Each path below is one point turned by a fixed rotation once a step. After each direction that follows a path, write how fast that rotation turns it, in degrees each step (0 if it stays still).
Each turn is a multiple of 5 degrees from 10 to 175, or 0.
Each row of a path follows its step; steps can be skipped.

step 3: [  8.8  24.5  -9.4 -16.2  -4.6 -23.7 -26.5  10.6   6.8   9.7 -32.2  25.3
 -19.6 -13.7  -9.3  -5.0  28.5   7.2  13.0   7.1 -29.9   1.0 -15.5   4.8
  11.5 -29.2 -19.7   8.6   4.4  16.3  -2.9  -6.9   3.4 -20.1 -15.8  -2.4
  30.0 -49.5  10.9 -20.7  -2.3   8.2 -45.2 -31.3]
step 6: [ -3.2   6.6  12.2 -11.6  34.5  18.2   9.9 -20.5  -6.1   1.1  32.2  -6.5
   2.3  -3.9 -16.1  18.4   9.0   2.1 -38.1   5.7  -8.3 -12.9   1.1  18.3
   9.5   4.7  13.5 -36.9 -16.2  -2.3 -20.4 -21.9 -10.4 -22.2  23.7  10.5
   0.2  18.5  23.2  16.2  13.3  68.4   2.7  10.8]
step 9: [  8.2 -11.0  16.7 -20.2  44.7   9.6 -23.3  -5.7 -16.4 -11.2  -8.9  26.7
 -10.1 -14.5  36.5 -25.3  -1.1   3.8  39.9   7.9   3.0  -3.6 -49.3  -5.5
   7.5   9.8   4.2  -3.3  -1.6 -19.5  32.9  16.3  15.6 -10.3 -15.8  -9.7
  46.8   0.5 -10.1   4.3   3.2 -17.3   9.3   7.3]
step 13: [ -4.0  -4.9  -6.2 -15.4 -14.2 -34.1  18.0  -6.6  -7.8  15.4  23.5 -19.5
  26.9 -27.6 -19.8  -5.1 -13.5 -14.2 -51.1  -3.9  10.6  34.6 -20.9 -26.6
  -7.3  -0.5  21.9 -16.0   9.9   1.0  26.0   1.2 -15.1 -24.5   5.0   8.5
 -47.5 -18.8  11.7  -2.3   8.9   0.7 -26.3   3.0]
step 14: [ 31.4   9.5   4.3  38.9 -34.1  28.4   9.9  -7.2  -7.1  12.4  20.1  -0.4
  40.5  -7.6   2.5 -20.9  16.4   5.6  16.7 -15.3 -36.8 -17.6 -10.4 -14.2
  -8.7   0.5  30.9  12.9  -8.8  -7.2 -14.5   6.8   2.8   1.7 -26.6   0.8
   7.0  29.6   2.2  21.2  28.0  26.7 -21.1  25.0]
step 16: [ 22.1 -22.0  -1.5  -9.7  12.0 -13.1 -63.6  -7.6 -18.0 -31.1   4.9  11.6
 -27.1  12.4   5.4  -1.9 -22.1 -40.3   4.5 -13.2   3.7   6.0   1.4  28.2
 -22.7  -8.0   1.5  11.2   5.7  10.7 -16.9  13.8  -4.0  -3.2  17.4 -33.2
  -8.4  36.0 -30.3  -4.6 -16.2   3.7   2.0 -13.2]
step 22: [ 12.8 -12.5   2.6  -3.1 -14.9  -3.1 -31.0  20.9  12.5 -19.9   6.8   3.7
 -14.6 -12.8  16.3 -16.5  11.6 -38.6  -1.9  21.1 -14.3   3.2  18.2 -28.9
  40.0  -0.4   1.6  13.2  -0.7  26.1 -10.9   1.7   9.2  25.7 -28.4   6.9
 -30.6  32.4  19.5 -31.5  43.8  -2.4   9.7   5.5]
step 23: [ -3.7  -4.9   7.3  -4.4  16.1  14.2   3.6 -30.3  35.4  19.2   9.1 -31.5
 -42.3  10.7 -10.4  18.4  -2.6  -5.0  -1.9  -0.6 -31.3   9.2  12.5 -15.0
  -1.4 -13.4   4.9   2.0  27.2  35.3 -40.5   9.6  30.3   4.6   6.9  -9.3
  -3.8   7.0 -10.5  21.5 -39.3   6.6 -35.5   5.5]
step 28: [-17.5   8.7   3.8   5.6 -25.7   5.6 -32.7  13.4  33.6 -23.5 -21.5  19.5
 -32.7  16.0   2.3 -28.3  -4.8  -4.1  -6.1  18.9   4.0  25.2  -1.4  29.6
 -37.3 -14.1  -2.8   9.9  13.9  -6.2  19.7  -6.5 -11.4   9.8 -15.3 -18.4
 -15.4   9.8 -17.5 -53.2 -25.2  -6.9  -8.5  10.4]
Directions:
[ -0.1  10.7  -1.6 -10.5  -1.2   8.9   1.5   8.6   3.1   2.5   6.4  -3.9
   4.3   2.8   3.3   5.0  -6.6   4.7   3.0   8.0 -11.3  11.1   6.5  -4.9
  -4.6   1.8  -4.9   2.6  10.8  -0.7   1.4   1.4  -5.0  -7.3   7.8   1.4
  -0.8   0.5  -9.1  -4.0   1.3  -5.4   2.3  -2.4]
140
[ -9.5   1.5  11.1   5.0   0.0   2.9  -4.5  15.8  -2.7   1.2  -2.4   7.2
  -5.5   9.4  -9.5  -0.2   3.3  -1.7   0.2  -1.4   5.9   1.9   4.9   1.5
 -12.7  -5.2  -3.1   5.8  -0.4  -1.1  -6.9  -0.7  -2.7  -0.1   4.8   1.5
   3.2  -3.6   1.5   5.6  -2.9   8.2  -6.1  -8.8]
85
[ -5.4  -4.9   3.1  12.8  -4.9   3.2  -1.6   4.6 -17.1   6.6  -1.7  -1.7
  -3.0   0.7   0.3  -4.4  -1.1  -3.2  -1.0   2.4   3.4   6.5  -0.5  -4.0
   6.5   4.5   3.0 -11.8   5.0   1.2  13.1   1.3   2.9  -9.0   3.8  -9.5
   1.2   2.6  -4.9  -4.4  -4.6   1.1   4.0   0.1]
90
[  2.4   2.4   0.4   8.5  -1.5  -3.8   0.6  -3.3  -0.3   5.3   7.4   4.6
   9.2  -7.1   5.5  -2.9  10.4  -0.8   5.0   1.1   2.5   5.0  -6.6  -7.7
  -4.7  -3.6  -9.0  -3.8  -0.1  -4.2  -4.3  -9.6  -1.4  -1.5   6.5  -5.0
   0.4 -11.0  -2.4   8.4   0.5  -9.4 -11.0   6.4]
65
[  8.4  -1.9  -0.1  -2.7   1.6   5.4   3.3   0.7  10.7  -4.3   5.7   4.2
   0.2  -0.4  -2.9  -0.7   8.4   0.3  -2.2  -4.6   2.7   7.4 -12.9   4.3
  -7.2  11.5  12.3  -6.5   3.8  -1.1  -2.4   3.8  -2.5  -6.6   3.4  -7.8
   2.0  -5.6   6.6  -8.3  -3.4   4.1   0.9  -7.7]
100
[  3.0   8.0   5.1  -4.1  -3.9   7.4   7.8  -1.9  -0.4   4.1  -4.2 -10.2
  -8.0  -1.2  -2.1  -1.1  13.9   1.8   0.1   2.9  -5.0   1.2  -7.6   7.5
  -3.7  -3.4  -3.0  -0.1   0.9   3.4   7.8 -10.2   5.8   7.0  -3.4  -5.9
   4.4  12.9  -2.3   4.3   5.2   1.3  -5.4  -5.1]
125
[  0.2   8.3  -5.4   3.4   5.4  -6.0  -0.7  12.6   1.8  -7.0   6.0  -6.2
   1.2  10.1   9.6  -4.3 -11.4   0.9  -0.1  -5.9   3.4  -4.9  -8.8  -3.1
   1.4   4.5   0.3   1.7  -1.4   9.5   8.8  -5.2   3.5  -1.1   1.7  -3.0
  -2.1   1.4   8.6   6.8   3.2  -3.1  -7.1  -5.2]
85

step 1: [ 10.5  31.5  -3.6 -21.0  34.5  45.3  -8.6 -11.0  -8.9 -22.8  25.8   8.0
 -23.8 -10.3  37.0 -22.4 -31.4   2.9 -24.1   9.9   4.9   7.5   6.7   1.4
  25.3  -1.8   3.6 -16.0  15.5  30.3   6.5  -8.0   6.2   6.5  19.2  -1.1
   6.0   2.1 -12.4  38.7   1.6  36.4  24.6  -5.9]
step 4: [ 20.0  -4.6 -24.0  -9.1 -34.8  29.9  -8.4 -23.7 -32.5  14.9  -1.3 -18.7
   5.7  -6.7  -5.2 -16.3  -4.7  -2.0   0.2  20.2  49.6  11.3  26.0 -12.0
  17.5  10.2 -15.1 -51.0   8.7  13.8 -20.6  19.6  20.3  -1.4 -20.1 -24.2
 -13.5  -1.3   0.0  19.8  19.0  14.6  17.2  -3.6]
step 9: [ 29.9 -15.4   3.3  -3.4 -40.4   4.5  -4.1 -23.0   8.9  29.9 -18.5 -21.1
  11.7   4.0  -1.4   3.6 -40.4   8.2  -5.7   3.7   2.3 -12.8 -11.8   4.9
   3.9  -5.0   2.2 -23.1 -28.7 -24.4   1.5  26.6  -3.7  34.6   7.7 -17.6
 -20.2   7.0   7.0  28.5  32.8  12.9  10.6  51.0]
step 14: [ 35.6  12.8   9.7  -9.9 -19.9   4.8   3.5   1.4 -13.1  24.2 -13.1  27.5
  -4.9 -35.9 -29.6  -7.9 -20.8  11.5  23.9  11.3  -0.3 -16.8 -40.8   7.5
 -18.8 -29.6  22.1  -4.4 -27.1  -4.2  32.1 -14.0  16.9  13.3   0.4 -31.7
  11.4   2.2 -40.5  20.5   1.3  10.5   9.5  10.0]
step 18: [ 12.0  20.2  -8.8   8.6   0.0  19.0  15.0  27.8   9.5 -10.3   3.7  -7.4
   9.1   9.9  24.4 -27.1  11.5 -15.4 -53.6 -20.7  13.6 -12.0  45.9  18.6
   9.6 -24.9   8.2 -30.3   9.0   6.7  28.2  38.2  -8.4  -2.9 -22.5  15.7
   4.0  12.2   3.8 -12.0  33.2  -4.1  11.3   9.0]
step 19: [-32.2 -22.5  11.9   1.5   3.6  14.9  -3.5  -1.1 -24.8 -26.7  -4.6  -0.5
  11.5 -31.3  15.8  -9.6 -18.2   8.0   3.0  16.1  45.5   5.9   8.2  11.5
  -7.7 -28.3  31.7  -4.6 -14.8  -9.3  10.4  -3.7  10.1   6.6 -13.7 -34.5
  14.6   9.8 -45.0  -9.7 -10.8  34.0  40.7   2.9]
step 20: [  3.1  20.0 -23.1  10.7 -20.7   7.1   7.0 -16.7  11.5  31.2 -12.3 -17.4
 -31.5   8.5   6.3   5.6  30.7  -0.7 -21.2  13.6  16.9 -11.4 -11.4 -12.3
 -10.8  -0.7  22.1 -50.3   8.0 -21.8   2.0  13.3   7.2 -18.9  19.2 -36.1
   3.1  12.1 -23.5   3.5   2.6 -37.0  28.2  35.0]
step 23: [ 52.2  16.3  -6.4  -8.2 -15.6   3.6  17.0  19.2  12.1  -3.9   2.7 -19.5
  -8.9  33.3  10.6  20.9  21.6 -34.2  13.5 -20.7  14.5  15.1 -11.8  30.5
  -7.4 -31.0  24.1  -8.3  -7.6  -8.4  23.1  38.8   5.1 -18.8  20.0  20.6
 -21.6  11.6  -3.9   7.8   9.7 -18.8 -18.9  15.6]
step 26: [ 12.4  38.1 -22.9 -13.0  17.4 -26.1 -24.3 -11.3   0.0  -0.4  -6.2 -12.7
  28.2 -17.0   9.8  20.2  -4.1 -34.2   5.7  -1.8 -15.9 -29.8 -43.6 -11.9
 -28.5 -26.0  -0.5  -1.2  -5.0  17.9  21.5  18.2  14.5   3.4  40.5   2.4
 -21.6 -13.6 -11.3   5.3  15.5   3.1  26.9  18.6]
Directions:
[  0.1  -2.4   6.0   2.0   0.6  -9.7  -6.2   0.7  -3.8   3.3   4.5  -0.7
   4.0  -2.1  10.1  -5.3  -4.1   2.7  -2.8   3.3   0.2   6.7  12.6  -0.3
  10.3  -9.5 -13.0  -2.1   8.2   5.5  -4.1   1.0  11.2   0.8   3.5  -3.0
   5.2   7.9   2.9  -0.4   1.5   5.7  -6.7   1.9]
125
[  1.2 -10.4  -6.9   5.9   0.6  -1.0   3.7  -0.1   6.3   5.0   0.1  -6.7
  -5.2 -10.3   5.1  12.8   3.3  -2.6   0.0   3.4  12.6   0.1   1.4   9.1
   4.8  -1.0   1.2  -1.6   6.5  -6.4  -3.2   7.0 -10.0  -5.8  -2.5  -2.8
   5.5   1.0   8.0  -4.4  -5.0   5.6   5.1   3.2]
25
[ -4.2   2.7  -0.5   6.8   4.1  -1.2  -4.4   1.3   2.0   7.3  14.1  11.4
  -9.9  -0.9   4.3  -4.1  -5.9   0.0  -6.0 -11.3   0.3  -0.3   2.3   4.6
  -5.2  -6.6  -1.3  -1.8  -4.6  -3.2  -1.1   0.9  -3.0   2.5   7.4   1.1
  -2.6  -2.9 -10.1  -9.1  -5.5   2.2  12.2  -3.8]
60
[  0.0  -1.5   8.0   6.3  -0.6   4.3  -1.8  -0.3   2.3   4.7  -3.8  -0.7
  -5.6  11.6  10.2   5.7   2.0   4.6  -5.2   8.0  -1.9  -5.4   3.4  -4.6
  -1.6  -0.8  -1.6  -1.5   1.0  -2.7   2.3  -4.7  -1.7  -4.2  -2.6   2.3
   8.8  -0.8  -2.2  -7.6  -9.8 -20.7  -6.0  -2.0]
145
[  8.1  -5.1   0.7  -3.2   6.4  -5.8   7.6 -10.7   4.0  -6.4   0.5   2.9
   7.9   4.9  14.8   5.8  -3.9   0.0  -5.4  -0.6 -10.8  -4.8   5.2  -3.1
   0.2   0.8   7.4  -0.6   1.0   4.6  -5.2   3.2  -8.4   1.9  -4.5  -9.1
  -4.1  -5.5  -6.7  -2.5   6.7   4.7   1.2  -0.4]
45
